Where one turn sends some rows of the set: a few examples, then the rows asked:
B: [ 0.63  4.61  0.38  1.14 -2.40 -4.46  0.87 -0.98  0.53  2.10  2.10 -2.06
 -1.86 -0.47  1.18]
U: [ 0.78  2.82  0.74  2.62 -3.18  0.29  1.18 -3.32 -0.76  3.41 -1.54  0.75
 -3.44  2.40 -1.17]
M: [-2.68  0.08 -0.76 -0.70 -0.51  1.39 -0.78  0.03 -1.02  1.89  3.03  1.14
 -1.65  0.76 -3.90]
E: [-1.90  0.76 -0.09 -0.62 -0.84  1.16 -1.34 -0.59 -2.25  1.62  3.06  1.85
 -2.01  1.86 -3.48]
L: [ 1.89 -0.86  2.92  1.76 -2.53 -2.29 -3.22 -1.36  0.29  2.45 -1.82 -1.60
  0.47 -0.58  2.15]
Q: [ 1.49 -1.98 -0.05  1.63 -2.87  2.68  0.10 -0.69 -3.50 -1.41  0.61  0.88
 -0.40  0.86  0.84]
K: [ 0.26  3.86 -0.01  0.64 -1.56 -3.74  1.46 -0.50  1.25  2.90  3.16 -1.80
 -2.17 -1.11  1.22]
N: [-1.43 -2.85 -1.82 -0.69  0.52 -1.43 -0.68  2.53 -1.50  0.30 -1.41 -0.74
 -1.86 -0.66  2.54]
A: [ 1.22 -1.36  0.53  1.50 -2.36  3.28  0.38 -0.80 -2.13 -1.73  0.39  1.02
  0.18  0.25  2.03]
P: [ 1.22  2.09  0.33  1.26 -2.88  0.42  1.64 -3.33 -0.45  3.64 -1.84  1.99
 -3.01  2.79 -0.55]
V: [-1.88 -1.63 -0.59  0.19 -1.01 -1.32 -1.41  3.63 -1.93  0.55 -2.48 -1.06
 -1.26 -0.79  2.62]
F: [-1.58  1.11 -1.27 -0.83 -0.62  0.52  0.22 -0.63 -2.24  2.36  2.45  0.77
 -1.40  1.16 -4.80]
S: [-0.23  3.93  1.16  1.73 -0.66 -3.79  1.10 -0.56  1.26  2.33  1.90 -2.54
 -1.64 -1.90  1.25]
Z: [-2.03 -2.20 -1.30 -0.21 -0.99 -2.25  0.00  3.59 -1.08  1.19 -1.89 -1.04
 -1.41 -1.30  2.07]
H: [ 1.51 -0.23  3.13  1.33 -3.10 -2.45 -2.08 -1.62  0.68  2.39 -2.15 -1.00
  1.67 -0.79  0.98]

B turns into E
M turns into Z
Now these:
U turns into Q
P turns into A
F turns into N

Where one turn sends some rows of the set: a few examples, then the rows asked:
Vogob: [-3.52  2.55  1.59  1.28 -1.08  1.57  2.41 -0.38  0.47  0.98  0.66  1.11
  1.08  0.61  2.64 -2.35 -3.91  1.45  0.24  3.85 -0.61  0.79  1.33]
nari: [-2.23  0.16  0.38  2.88 -1.47  1.32  2.65  2.62  0.24  0.29 -0.57  1.30
  5.95 -0.92  0.63 -0.46  0.84  1.25 -2.55  1.96 -2.75  1.80 -1.03]
nop: [ 1.12  3.92  0.76  4.30 -1.85  2.54  2.89 -0.97 -0.48  1.34  1.99  1.77
 -5.89 -1.74  0.16  1.00  1.19  3.44 -4.01  2.03 -1.46 -0.52 -1.06]
fili: [-0.25 -6.04  0.83  2.81 -0.45  1.31  2.51  0.17  0.24 -0.68  1.65  1.64
 -2.05 -1.85  1.56 -0.96  0.13  3.93 -5.21  1.89 -2.30  0.86  0.01]
Repe: [ 1.68  5.74 -0.28  4.30 -0.23  1.00  2.84  2.40 -0.02  0.58  2.27  2.81
  0.67 -1.82 -0.35 -0.03 -0.46  5.63 -1.47  0.77 -2.57  2.81 -1.66]
vubo: [-4.79  1.67  0.81  2.58 -0.51  1.07  2.54  6.62 -1.67  0.11  1.09  2.01
 -5.09 -1.06  1.16 -0.25 -0.99  4.85 -1.86  1.27 -2.85 -0.30 -0.54]
dofu: [-3.49  2.56  0.62  2.06 -2.49  1.04  3.02 -1.42 -0.12  1.22  0.74  3.03
  0.38  1.73  2.64 -2.66 -1.98  1.70  1.21  4.76 -1.03  1.28 -0.73]
tolug: [-2.63  0.37 -0.25  4.21 -1.71  2.06  2.87 -0.80 -2.44  0.29 -3.16  1.80
 -2.69 -2.88  1.95 -0.62 -2.41  2.82  2.18  1.77  0.62  2.98 -0.40]
ser: [-1.77  0.88  0.67  1.82  0.31  2.57  2.38  2.07  0.15  0.46  0.92  0.61
  4.70 -1.41 -0.94 -0.40  0.84  0.78 -3.26 -0.22 -2.82  2.24 -0.34]
Pag: [ 1.18  5.04  0.17  4.82 -1.34  0.10  2.87  3.56  0.56  0.03  0.65  2.23
  2.28 -2.02  1.23  0.01 -1.63  5.94 -1.38  2.44 -2.24  2.16 -1.06]
rop: [-0.46 -1.46  0.95  1.41 -1.37  1.61  1.66  3.02 -3.17  0.11  0.19  0.86
 -4.64  0.76 -2.33  1.13  1.33 -0.36  1.17 -0.79 -1.77  0.27  0.18]
tefof: [-4.84  1.58  0.27  3.10 -1.29  0.72  2.79  6.15 -2.00  0.24  0.98  2.96
 -5.27 -0.51  1.38 -0.43 -0.03  5.04 -1.28  1.93 -3.01 -0.12 -1.59]
Bab: [-4.68  1.83  0.45  2.68 -0.58  1.18  2.69  6.03 -1.96  0.33  1.43  2.63
 -5.59 -0.71  0.78 -0.29 -0.14  4.82 -1.62  1.15 -3.06  0.01 -1.13]
dev: [-0.83 -2.02  0.37  2.67 -3.61  0.38  2.16  3.02 -3.31  0.08 -1.10  2.19
 -3.87  1.71 -0.95  1.03  2.08  0.17  2.21  1.49 -1.78  0.13 -1.22]
lerob: [ 0.70  3.39  2.07  3.72 -1.08  2.30  2.36  0.81  0.49  0.70  0.91 -0.70
 -4.15 -2.98  1.07  1.46 -1.59  3.26 -5.10  2.07 -0.83 -1.37  1.42]
kibo: [-2.93  3.36  1.39  0.47  0.41  2.71  2.29 -1.47  0.09  1.34  2.37  1.13
 -0.66  0.56  0.82 -2.44 -3.11  0.99 -0.21  1.82 -0.92  1.51  1.11]
favem: [-2.57  0.54  0.21  3.61 -0.83  2.46  2.65 -0.47 -2.24  0.13 -2.94  1.00
 -2.66 -3.46  1.59 -0.49 -3.23  2.60  1.64  1.04  0.76  2.88  0.50]
Pif: [ 1.90 -4.70  0.88  3.67 -1.87  0.37  2.74  1.96  0.14 -1.97  1.84  0.69
  0.71 -0.27  1.08  1.75  1.32  1.20 -2.95  1.24  0.26 -1.11 -0.95]
Gek: [ 1.79  0.10  0.89  2.94 -1.93  1.55  1.44  4.82  0.30  2.74  0.34 -1.60
 -0.47  2.82  0.65 -3.06 -2.97  4.28 -1.23  1.33 -2.87  0.40  1.45]
kel: [ 1.34  5.27 -0.48  5.00 -1.51  0.29  3.08  2.64  0.02  0.46  1.33  3.43
  1.37 -1.38  0.59 -0.08 -0.24  5.98 -0.89  2.23 -2.58  2.67 -2.28]
vosu: [ 2.15 -4.28  0.93  3.12 -0.94  0.96  2.60  1.54  0.03 -1.83  2.65  0.45
 -0.04 -0.50  0.21  1.75  1.39  1.02 -3.33  0.16  0.14 -0.83 -0.70]
favag: [ 2.00 -4.53  0.37  3.98 -2.35  0.35  2.95  1.30 -0.24 -1.73  2.15  1.74
  0.10  0.35  0.81  1.56  2.48  1.30 -2.51  1.40 -0.04 -0.78 -1.99]
gake: [ 0.11  2.42  1.74  5.15 -3.63  0.72  2.81  1.57  0.70  0.38 -0.98  0.41
 -2.58 -2.41  3.22  1.37 -1.54  3.98 -4.00  4.99 -0.67 -1.81  0.50]
Gilo: [ 1.62 -0.20 -0.06  4.08 -3.75  0.71  1.99  4.24 -0.16  2.85 -0.15  0.19
 -0.45  3.85  1.34 -3.48 -1.38  4.64 -0.09  2.91 -3.14  0.61 -0.39]
reru: [-0.37 -6.21  0.52  3.26 -1.22  0.93  2.65  0.20  0.18 -0.72  1.29  2.09
 -1.92 -1.58  1.99 -1.04  0.46  4.15 -4.84  2.70 -2.20  0.85 -0.48]
gozi: [-0.20 -6.07  0.31  3.30 -1.17  1.09  2.77 -0.31 -0.06 -0.58  1.67  2.58
 -2.47 -1.33  1.55 -1.09  1.12  4.09 -4.68  2.33 -2.43  1.11 -0.94]
vol: [-1.43  1.20 -0.29  2.32 -0.23  2.66  2.77  0.77 -0.52  0.93  1.69  2.36
  3.51 -0.41 -1.57 -0.76  2.81  0.81 -2.49 -0.27 -3.26  2.84 -2.11]
Vot: [-2.39  0.80 -0.47  3.96 -1.22  2.50  2.96 -1.40 -2.73  0.51 -2.38  2.25
 -3.56 -2.71  1.19 -0.77 -1.79  2.57  2.14  1.05  0.40  3.33 -0.81]
sar: [ 2.32  0.93  0.27  2.55 -1.02  2.46  1.58  3.39 -0.33  3.22  2.02 -0.81
 -2.27  3.22 -0.97 -3.30 -1.47  3.98 -1.30 -0.26 -3.28  1.21  0.51]
rolu: [ 2.28  0.59 -0.65  3.57 -2.86  1.65  2.04  2.83 -0.84  3.38  1.48  0.99
 -2.34  4.28 -0.31 -3.54  0.09  4.34 -0.04  1.29 -3.59  1.42 -1.31]
vir: [ 1.46  5.47  0.36  4.06 -0.04  0.90  2.67  3.25  0.43  0.22  1.66  1.65
  1.58 -2.49  0.16  0.15 -1.89  5.65 -1.96  0.99 -2.25  2.28 -0.45]
dafu: [-1.92  0.48 -0.53  3.29 -2.08  1.44  3.10  1.36 -0.46  0.77  0.21  3.04
  4.63 -0.02  0.03 -0.86  2.92  1.24 -1.73  1.87 -3.13  2.44 -2.84]
pivuz: [-4.94  1.42  0.64  3.00 -1.19  0.61  2.67  6.67 -1.65  0.03  0.61  2.27
 -4.72 -0.88  1.68 -0.22 -0.77  5.02 -1.53  2.11 -2.83 -0.42 -0.93]
kesog: [ 2.26 -4.18  0.36  3.41 -1.39  0.94  2.87  0.92 -0.33 -1.60  3.01  1.52
 -0.64  0.10 -0.03  1.58  2.52  1.05 -2.83  0.23 -0.11 -0.57 -1.76]
Roki: [ 0.50  2.99  0.47  5.69 -4.36  0.83  3.33 -0.21 -0.28  1.04  0.02  2.65
 -4.37 -1.03  2.26  0.90  1.25  4.07 -2.97  4.89 -1.32 -0.97 -1.94]
Vis: [-2.25  0.91 -0.07  3.48 -0.40  2.91  2.68 -1.13 -2.56  0.39 -2.09  1.40
 -3.48 -3.27  0.86 -0.67 -2.46  2.35  1.61  0.22  0.55  3.14  0.07]
sosi: [-1.29 -2.77  1.32  2.57 -3.66 -0.22  1.82  4.64 -2.50 -0.48 -2.42  0.69
 -2.06  0.82  0.33  1.31  0.01  0.31  1.74  2.28 -1.25 -0.69  0.46]
gulel: [-0.93 -2.03  2.00  1.27 -1.40  1.07  1.36  4.55 -2.41 -0.45 -1.19 -0.75
 -2.85 -0.06 -1.04  1.51 -0.89 -0.25  0.69  0.10 -1.20 -0.54  1.82]
Vip: [-2.82  3.45  0.38  1.36 -0.91  2.34  2.87 -2.49 -0.43  1.67  2.49  3.14
 -1.33  1.71  0.98 -2.83 -1.18  1.29  0.85  2.72 -1.33  1.95 -0.87]
zut: [-0.07 -5.88  0.45  2.90 -0.52  1.51  2.61 -0.28 -0.02 -0.56  2.05  2.18
 -2.68 -1.57  1.15 -1.05  0.79  3.88 -4.98  1.66 -2.40  1.13 -0.57]

Roki turns into gake
zut turns into gozi
rop turns into dev
Now these:
tefof turns into pivuz
Gilo turns into Gek
kel turns into Pag
kesog turns into favag
kibo turns into Vip
Vis turns into Vot
nari turns into ser

